One turn or mirror swaps these rows in pairs. Which row does each one swap with?
Dap: [  0.1  16.6  22.8  -1.2 -18.1   7.3 -24.9   5.5  22.1   1.9  25.3   7.7
  10.6  -1.5  -5.9 -36.7]
foli: [ -6.8 -11.3 -37.6  16.2   2.2   3.3   9.9  -0.2   5.1 -20.1  18.8 -13.3
  14.3  17.5 -14.6  -8.5]
fivef: [-20.6  -4.5 -15.3  -4.4 -27.0  -9.9  17.4 -18.1   7.1 -41.5  15.9  11.6
  26.0   7.7 -12.1   8.3]
rosu: [-44.8  15.0  11.2 -15.7  -2.0  -0.2 -21.4  -3.1  -9.0  -3.0  -0.1  -4.4
   9.7  -8.4 -19.2 -12.5]
fep: [ -8.9  15.9  -2.0 -20.3 -14.6   1.6   4.6 -13.1  26.5 -20.6  20.3   6.6
  22.2   6.7 -10.1  35.8]
Gidib: [-15.4  -8.5  19.3 -17.7 -23.0  -5.8 -11.4   3.7 -17.6   0.8  11.6  13.4
  -1.6 -14.0 -26.4  18.5]
musur: [  4.5 -10.7   0.1   2.8 -23.2  15.8   4.2 -14.8   7.4 -11.8  11.1 -41.6
   3.3  32.5   0.1 -11.2]
Gevo: [-22.9  -0.4 -20.3   7.1 -21.7  18.2   6.1  -5.1   1.5 -35.4   8.8  15.8
  21.5   9.2 -29.5 -30.2]
bozu: [-15.7 -10.3  -7.9  11.3 -12.4 -18.9  -5.5 -24.1  14.4 -26.3  22.0   4.2
   3.5  14.2  12.9  22.8]
tano: [ -3.7   4.9  32.8   3.7 -34.0  -2.8  -8.8 -12.3 -22.4 -17.8   6.9  19.0
  24.0  16.2  10.1  -4.4]
rido: [-40.8   9.5  11.0 -13.4  -0.4   1.8 -24.5  -4.1  -9.2 -12.5  -3.1  -6.5
   7.6 -15.5 -18.0  -9.7]
motir: [-16.0  25.2  -3.1 -11.0 -18.4  23.4 -27.6 -25.4  11.8  -9.8  20.4  -1.4
  25.0   9.5 -36.1  11.4]
konif: [ -6.3 -12.5  -1.4  19.4 -15.0 -16.3 -11.6 -22.9   9.4 -24.6  20.9  -2.2
  -7.7   8.8  15.3  17.9]
vore: [  4.0  12.7  10.1  11.7   4.0  -0.4 -17.3 -28.2   7.0   3.9  30.1 -22.6
   0.6  11.3   9.2  -3.4]
lusom: [ 15.5  -1.1  18.4 -19.6 -40.5  11.0  13.8 -10.6 -19.4 -12.2  33.2  21.2
   8.0   8.0  -2.4   1.5]
viv: [ -2.7  18.1  12.3  28.2 -10.3  23.5 -15.7 -20.5  -1.1 -19.6  24.5  20.6
   6.5   7.2  -2.6 -35.3]
Lop: [ -2.0  28.4   9.7  22.3  -9.8  11.2 -19.5 -24.5  -3.7 -12.2  16.8  26.5
  17.7   5.4   2.7 -20.3]
Lis: [  3.0 -12.0   0.8 -16.2 -44.8  20.9  -1.6  14.8 -23.2 -21.7  23.0  -0.6
   4.2  14.2 -17.5 -19.9]
nos: [-18.6   1.1   0.1 -11.7   3.7  21.1  -8.6  22.8  14.4  13.4  41.6   4.7
   2.9   4.2   1.0  -1.3]
puzup: [ 22.0 -12.9  -9.4   5.2 -20.0  14.4   2.8 -20.0  12.3   0.2  17.4 -18.2
 -14.3  28.6  -7.8  -0.5]
zubi: [-14.5  -5.4 -17.2   5.4 -23.3 -10.8  15.4 -22.2  15.2 -36.1  14.0   9.0
  27.0   8.6  -3.8  11.7]
Zira: [-18.0  11.1 -19.2 -13.6 -16.5  23.0 -22.1 -19.3  12.8   1.3  24.8   3.2
  25.7  11.3 -40.8  -2.2]
Kufo: [-38.8   1.2   6.2  10.6  -0.7  15.1  -9.2 -10.9  14.6  -3.2  31.0  -5.0
  19.5  38.5 -26.8  -7.0]
dakik: [-21.0  -7.2  -5.0  -4.8 -12.8   6.8   6.7  10.9  -7.6 -13.9 -16.1  14.1
  -4.9  -3.5 -29.2 -22.9]
Bovu: [-23.0 -14.5  13.4  19.9 -16.3   2.4 -22.7   8.5  -0.9 -19.5  24.8 -24.6
  27.1   7.3 -11.9 -22.1]
lanu: [-14.9   3.8  -1.1 -16.5   1.6  11.2  20.0  19.6  -2.1   1.6  -6.4   6.5
   4.6  -2.2 -10.5 -22.7]
ninuf: [  4.0  -2.7   5.1 -18.2 -26.7  32.5  -6.3  17.5 -19.1 -11.3  21.9  -2.3
 -13.5   0.3 -12.2 -24.4]
lusa: [ 23.9   5.5  -7.6  -1.6 -29.9  35.7   3.6 -14.7  -0.7  -0.8  39.2  10.1
   5.0  19.4 -18.8 -16.0]
Sesin: [  5.8   1.7  26.2 -19.7 -42.9  13.0   8.0  -9.0 -23.0  -7.3  23.2  22.3
   5.8  -0.5  -6.8   5.2]
kegu: [  0.8  -8.4 -33.0   8.2  -5.1   3.4  22.7   9.3  10.6 -29.0  29.6   5.9
  11.4  17.5  -8.8  -3.9]
sasun: [  4.9   9.4   6.6   7.7   7.0   2.8 -15.4 -31.0   0.7   7.7  28.0 -20.7
  -2.1  10.7  10.7   3.1]
sebur: [ -6.2  -3.3  32.4 -18.9 -30.7  -6.7 -12.3  -0.4 -19.7  -4.3  13.7  15.7
   2.0 -11.6 -20.9  15.4]
Vik: [-26.6  18.3   4.5   7.2 -24.7  -5.2  -4.4 -26.0 -13.8 -27.8  -5.6 -16.9
   9.2  30.2   2.3  -5.6]
Rivo: [ 11.5  36.7   5.6 -22.2  -7.6  -1.3  10.2  -4.3   0.7  10.6   9.1   0.6
   6.7  -2.7 -11.9   6.7]

Swapped with Gidib: konif
Swapped with Kufo: Dap
Swapped with foli: ninuf
Swapped with lusa: Gevo
Swapped with puzup: dakik
Swapped with Rivo: Vik

